One turning vector, and how many steps it has turned
The counts run from 0 to 603.
[ -7  -4   0 -18  20  19 -10 -26  12  -1   9 -16   0   6  32  44  20 -22
 -13   1 -21   3  -2 -46 -24  24 -20  10 -20  -7 -11   2 -19  -4 -35  -9
 -31  11   1 -14  -1  25   1 -11 -40  32 -15   0   0  -8  49  52 -13   6
  14   3 -28  -4 -14 -13  11  25 -13   5  10  14 -13  15 -10 -24  27] : 153
[ 10  19 -16 -19 -49 -15 -15 -14 -35  17 -21 -24   6  -4 -13 -36 -15  51
   6 -14 -30  14 -27   7  14 -19  14 -28  14 -23 -13  15   6   9 -20  32
 -18 -14  17 -29  -5  -1 -11  44  10   7 -17  24  25  45 -14 -19  17 -12
 -29 -16  26   8  13 -11  31 -17  13 -10   1 -10  -5   3  -1  21 -26] : 337
[ -5  -4  -1 -21  16  24 -41 -10   1   9  -7  16   5  -1  16  -9   4 -29
   9  17 -21 -12  12 -23  26   1 -27  45  43   4  -3 -12  17   6 -28  10
   9  15 -24 -21 -16   9   1 -25 -10 -23  16  14 -15 -46  10  54 -30  -7
   1  30 -13  -3 -15   9 -30  27 -15 -14  -2  18 -14 -15   2 -36  -2] : 579
[-13  24 -14   0  36  -8  14  16  25  19 -11  -2  24 -32  -4  23 -21  12
 -34  -1 -10  -8 -25  39 -20  25  16  -3 -19  25  -9 -20  11  -5  35 -42
 -10   6  17  20   9 -31 -43  40   2   3 -14  15   5   8 -12  10 -23  -3
  -4  -9   1  10 -16 -44  -5  -5  26  35  -5  23  21  19 -21   6  33] : 361
[-16   3 -14  -4   0  -7 -21  10   8  30  12  19 -31  -3   7  -7 -31 -41
   5  -6   2 -22 -23 -31  24  -6 -17  12  26  12  39  -4  53 -21  32 -48
   8   1 -17  -2   2 -18  -3 -43 -18 -34   7  -5 -24  -2  25  22 -20  24
 -25  12 -24  -9 -26  -8 -12  39  -7  17  -2 -10   6 -11  13 -27 -22] : 537
[ -2   6  -2 -19  -7 -16  28 -16  -4   1 -23 -12  -6  -5 -15  -9 -16  28
   0  -1   1   2 -18  35 -20  11 -25   9   4   5  -9 -10 -11  21  14  23
  12  -5   8  12  25  42  -2   9  20  35 -28  -4  10  68 -29  -7  16 -31
  15  -5  19  22  -5 -19  -4 -35  14  -7  -8  18 -33 -15   6 -11 -15] : 448
[ 17   6  12 -45  -2  18  17 -27  -1  19 -24  -7  10  -7 -16 -36  -3   4
  12 -10 -22  12 -38  23  18   8   4   0  34 -20  12 -14 -15  18  20   4
  45  11  13   3 -15   2 -33  25  -8 -26  -6   3  43  60  -2  -4 -21  -3
 -17 -10  17   8 -32 -17  13 -25   1   3  -6  22 -23 -23 -19 -10  -4] : 268
[ -9  26 -36  -1  16   7  -3  29  -8  29 -12   0  18 -18 -17   8  -7   7
 -34  11  -2  17 -18  27   6  23  17   1   5  31  -4 -21  46   5  22 -38
   1 -19  12  17 -13 -49 -18  26  20  -5   4  23 -11 -13 -35   0 -12  -7
  -6 -14   1  22 -20 -24 -40   8  25  21 -19   6  20  -6   4  22  31] : 360
[ 20 -12 -21  38   7   8  12   1 -17   0  11   1 -16   7 -20 -11   6  -6
   2  16  19  -1  13  13  -7  29 -21  42   8  21   1  13  22   4 -11  16
   3 -13 -16  48  29   6  37 -31   8  53 -13   7 -36 -13 -28   6  10  -7
  10 -18 -22  21 -16  -2 -50  -3  -1   6 -33 -14 -14 -11  35   3  -1] : 493
[  1  15   7 -25  22  12 -16 -27   9  14   0   5   6   2  -9  15 -31 -16
  -1  17 -46  11 -43  40  11   1   6   0  29  29  -4  13  11 -33   0 -16
 -39   0  -8 -24  -9 -33 -34  22  11 -39   1  50  10   7   8 -10  -8  -7
  -1  19  -2   0   8  -3  -2  -7  19  12  33  25  13 -11 -39   6 -12] : 140
[ 12   5  27   1  -7  17  19 -29 -31 -10 -17 -12  16   5  10 -41  15  10
  23  -6  -9  -3  38   6  43 -20  -4  -5  38 -14 -14  10 -13  23  -9  25
  22  32 -29  19 -31 -16  13  11  -1 -28  27  10  15  -4 -43 -25 -18 -29
   8   5  36  18   3   9  32 -29  -3 -25 -23  39   0 -25 -35  12  -2] : 90
[-22   6  -1 -24   1 -16  34 -22 -31 -11  -6  17 -32 -15  13 -12 -19  29
  11 -17  37  10  27  11   8   3  -8 -20 -22  19  11  13   9  24  10 -14
  16  -7 -10  28  35  21  24  -8  37  -8 -15  -7   1  24 -58  -2  28 -17
  -8  -4  17  10 -15   1  25 -14  26  -7 -26   6  -9 -11  13  19 -50] : 354
[ 24   8 -26  18 -42   8   8  20 -29 -14 -12 -44   1  13 -16  -3  24  16
 -18  -3  14  -7  21 -32  21  -9  23 -17 -11 -23 -13   4 -13  14 -24  24
  39   8   7  14 -19  12 -30   7  -1  26  -8 -29 -19  23 -12  10  -4  20
  24 -30  -5   3   6  15 -19  -1 -29  -7 -31 -14   4   4  41   1  11] : 476
[-22  48  -8 -33  30 -25  12   7  -3 -10 -12  14  -7 -19  19  36 -22   2
 -22  -5 -28  10   0 -29 -11 -18 -17 -13   9  21 -23  15  -1 -10  -7   4
  12 -23 -15 -67   6  28  -7   7  33   9 -30 -22  10  14 -12  54  23  -8
  12  -2 -17   3  17   0  11  -6  32  -7  20  22 -18  16  14 -28 -36] : 483
[ 22   3  26  15 -10 -18  27   8   2 -12  15  -2  12 -29  34 -32  22   9
  -9 -20  19  -7  44 -16  12   0  26 -13  -8 -23   0  43  -6  27  11  43
  13  49   8  44  24   5  15 -14  15  -8  -8 -42  33 -25 -13  18   6   3
  -7 -32  21 -12 -23  24  -8   9 -26   8 -45 -13   6  14  -9   1   2] : 574
[-19 -25  13  -4  -3 -24 -17 -22  -1  -4 -11 -20 -38   4  10 -26  -5  -3
  26 -29  52 -31  47  -1  10   4 -36 -32  -6   5  -8 -17  19  17  16   3
  -6  -1 -28  22 -20  14  10   8 -24  26 -24 -30  -4   8  16 -29  -9   5
  23  17  39  14 -25 -23  32 -16  20 -18 -17  26   6  20  15 -25   5] : 585
[ -7  26 -16 -26   2  35  -4   8  14  10 -11 -17 -38  -3   9  18  -1   9
   1 -12   2 -13  -8  15   9  18  -9 -22  -4  14   8 -18  15 -14  -4 -25
 -20   8   2 -20   6   0  -1  27 -17  51 -24  33  -7  75  -2 -19   7 -16
   8 -15  -9  16 -11 -53  32 -28  18  -3  17   7  -4  -4 -28  -6  -7] : 501
[ 17  -2 -26 -28 -16  42   9  21 -28 -19   8 -11  23  -7  -3  16 -29  -5
  -5 -21  -2  -5  -7  16  32   9  39 -12  16  -7  13  23  12   6  -6  12
  29  30   9 -39 -17  33 -38   9  20  -6  -5 -20  35  16 -16  26   2  10
  31 -24 -21  18 -10   2 -35 -12 -12  -2   6  21 -18  -4  -4  -7  -8] : 529
[ 35  10  14 -32 -35   2 -14 -51 -18  -2  10   2  -1  26  -6 -14 -10 -10
  14  14 -28  19 -34   7   3 -12   0  23  -1 -17  -8  33 -12  13  -7  13
 -35  10   1  37   9   8  17 -19  -6 -12  20  24  15   4  13 -10  16   6
 -33   8  38 -21   4  16   5  28 -20  10 -14   2 -25 -25 -48  18 -22] : 106
[ 17 -12   1  -8   1  16 -10 -54 -22 -16  -3 -29 -24  38   8 -11  13  28
  36   6  10 -10  32  -5   9  -2 -22  18 -34   3 -16  13 -25  20 -50  10
 -30  23 -15  20  21   8  33 -11 -30  30   3  33 -22  16 -16 -22   9  -4
  27  14  12  -3   5   3  28  -7 -14 -15 -25  10   1 -26 -18  26  -5] : 8
[  2 -25   1  31 -16 -11  27  -9  -6 -18  -6 -32   8  13 -16   5  -3  45
  -1 -12  -2  12  11  37 -21   3  15 -17 -46  12 -20  21 -28   2  -9  38
   5   3  17   8  30  -1 -23  29  28  13 -29  -4   9  26 -18 -25 -10   3
  44 -17  22   1   5  18 -29 -41  15   5  -9  -2  12  19  -6  20   0] : 558
[-16 -17   1  13  23   3  14  18  23  -8 -15 -19  -1  18 -12  15   2  13
  17  -7 -23  14  -1   3  -4  15   7 -48  -3  12  -1  -2   9 -12   0  -6
   6 -16  16 -32  -5 -36 -53  23 -12 -24 -14  -8 -12  40  -9 -23 -44  12
  36 -38 -44 -15   6  12  -7 -44  47  13  16   7  26  16  23  -9 -14] : 279
[ 38   0  21 -37  -6  -4 -15 -20   2   5  16   3  -5 -12   3 -11 -31  10
  24  -3  -3 -16 -34  42  21 -10   5  18   1   6   8  38   6  29   8  13
 -23  44  -7  -1  14  29   4   4  11  -6 -15  23  31  47   6  -7  12 -19
  -6   8  42  -5   0 -17 -11   4 -18  17  -1  26 -24 -19 -42  -1 -18] : 531
[-13  10 -13  30   8  -8  13 -10 -34   9  -8   6  -5   1   4 -31  21  29
  -8  19 -38  12   8   3  -2  -8 -15   4  17  28 -11  19  -2 -18  -1   2
 -12 -28   1 -22  36 -42  36  15  27 -35   3  25 -20 -37 -35  18   4 -17
 -25  16  10  -3  10  16  28 -14  31 -32  -1 -14  28  -8 -12  16 -27] : 371
[ 32 -38  -3  30 -14 -13   6  -8 -19  -2   9   7  -7  13 -11 -45  18 -16
  18   5   5 -10   6  -7   5   9 -15  28  30  -1  13  17  25  12   4  29
 -13 -12 -18  41  26 -17  29 -49 -23  15  -2 -25 -14   4 -10 -29 -14 -11
  15 -25 -24  -3 -10  21 -34  -5  -4  -3 -51  -2 -18 -11  45 -21  -7] : 492
[ -1  26  13  12  24   2  28  -9   9  27 -17  10  24  -9 -13   2  14  12
 -23  39 -59  40 -43  38 -22  11  -5  27  31  24 -18   3  -9 -19  13  15
   1 -13  15  11  27 -27 -15   9  28 -19  -1  24  -6  -7 -28  21  -9 -26
  -5 -34 -11   7  15   8 -24 -16  24   9  12 -18  -5   1 -20  -1  -5] : 413
[-32  15   7 -13  29  27  -7  -2   0 -17  -4 -16 -17  -9  50  31  16 -37
 -12 -12   4 -15  50 -14   6  27 -16 -16   9  20  10   0  19 -22 -13 -19
 -30   8 -42  -1 -25  -3  29  -7 -31  23   7   4 -16 -37   8  14   6 -13
  17  13 -20  21 -12 -34  43 -16  20 -10  17  35  10   6 -17 -10   9] : 43
[  5   2   8  18 -29   5  28   7 -17  -2  -2 -18   7  -8  -6 -23   5 -15
 -13 -24  22  -2  32   4  24   0  16 -18  15  -6  -5   0   6  -3  45   6
  46   3 -12  53 -39 -25 -22  14   3  -5  14 -42  11 -15 -16 -28 -20  20
  18 -15  25  18 -35  -1  -3 -12  -2  -8 -29   9  18  -1  11  11  25] : 131
[  6  -1  -4  17  11  51  21  18  13 -17   4 -36  -5  -2  -2  40  -9  10
  -5 -14   8   4  -6  40   7  19   6 -29  -6   8  18  -1   7 -28   3 -11
   9  25   4   3  10   1 -52  10   7  22 -19 -16 -12  60   4  -1 -17  26
  38 -22 -19  -6  -9 -29 -17 -33 -16  18  25 -10   9  22 -41 -13  22] : 460
[ 18 -26   1 -43 -22  14 -23 -29 -16   5  -1   3  -3  12   0 -40 -13  -2
  38  -7  28   0  11  18  51   1  11  11  17 -11   6  22  19  38  -7  23
   3  11 -18  28 -17   1  25 -18   4 -25  32   9  14 -10 -17 -23   8  -3
  -1  27  29  18 -19   9 -19  12  -6  -6 -12  32 -16 -25  -5   7 -18] : 352
[-10  38 -12 -36  11 -15 -19   5   9  -3  -7   3 -11  -3   4  16 -19 -24
  -8   6 -35  11 -33 -26  19 -27 -18  -3  38   8  -2  -6  22 -20  -2  -7
   4 -20 -18 -74 -17  -4 -26 -10  -5  -2 -10   2  -9  16  20  19  -1  -7
   8   7 -31  -9  19  -4   2   6   6 -14  23  20 -15   2  29 -35 -38] : 484
[-37  -7   3  23  35   1  33  11  17 -15 -18 -17   0  -6  10  27  11  10
 -18 -21   2  17  21  19 -26  27  15 -46 -13  35 -13   5   3  -5   6  11
 -11 -15   0  -7  13 -34 -27  28  15  -5 -15 -24  -8 -17 -27  -6 -17   3
  27 -20 -20  -8   4   2  -4 -34  51   6  16   6  26  32  -8   3 -10] : 278
[ -6  16  11  34   0  20  30  15  -9   4   7 -20 -25  -3  18 -19   7  30
  -6 -15  24   1  41  33  22   7  12 -21 -20  14   4  15   1  -7  14 -16
   7  26 -12  47  16 -18  14  13  41   0   4   4   6 -12 -32 -10   3   2
 -16  -8  45  -1   1 -24  11 -15 -10   6 -19 -37  41  -2 -44  39  -5] : 505
[  3  26  -8 -19  24 -41  -8  -7  10  36 -15  27 -49  16   2 -17  -2  -7
  26  17  -1  -2 -22 -11   4  -6 -35  15   5  19  17 -20  43   0  11 -43
 -18 -21  -3  12  20 -29  24 -40 -24  11 -11  17 -39  29 -17 -21  -2 -10
 -29 -10  -3 -17  -2  -8   8  19  13  15 -27   0 -16 -25  27 -17 -33] : 356
[-18  -9 -10  -5  18 -17   8   3  25  25 -10  -2 -17 -22  16  11  -1 -31
 -13 -12 -11 -19 -11 -23 -22  15 -47   9  10  13  10 -19  14 -14  24 -23
 -12 -17  12  -7  28  -8 -19 -20 -28  20 -32 -34  -6   6  45  47 -20   7
  20 -12 -11 -10 -37 -22 -11   9  -4  14  -2  17 -10  36  25 -56  27] : 263
[ -3 -41  11  31 -19  -7 -10 -19  -3  -7   5 -16  17  23 -12 -15 -11 -18
  11 -14   4   3  23   6  13  -5  18 -22  13  -3  -8   7   5 -11  11  11
  -5   6  -5  -1 -33 -57 -39  23 -14 -46  17 -16  19 -28  12 -33 -32  17
  34  -1  15  -5  -6  34 -18  -5   7   5  14  16  46  21  -6   2  23] : 556
[ 25   1  10 -22  -5 -17 -20   8  27   6  -2  -6  26  -4   2  13  23 -41
   1   9 -43  20 -13 -35   4   5  -4  14  29 -11 -13   6  27  12 -12  32
 -28  -4   8 -27 -27 -29 -13  -9 -35   6  -1 -21  -4   5  42   8 -18   6
  22 -22 -34 -19   7  18 -29  12  -3  23  -5  25 -14  20  16 -46  19] : 526
[-23 -10   2 -43   4 -19 -23 -14  10  30 -34   5 -16  -3  -1 -37 -21  19
  28 -13 -12   3 -31   4  31 -16 -15 -13  24   3   2 -20  30  23  22 -11
  -3 -17   6 -34 -14 -17 -14  25 -18 -35 -19  24  13  46   0  -5 -23 -23
  -8   6  14   9 -14  -3  11  -3  37 -12   1  31  -7  -7   2 -24 -28] : 583
[ -4  40   1 -44  43  11   3 -27  22  27 -17  22  -5  -1   1  20  18 -18
   8  24 -42  10 -38   1  12  10 -28  -2  32   2  10  -7  23 -17  -2 -20
 -17   1   2  -5   7 -24  10 -21 -23 -14   0  20  -9  12  -9   6 -13 -35
 -18 -12 -26  -2  -4 -18  33  -3  24   6  -7  15 -19 -30  -7 -28 -41] : 41
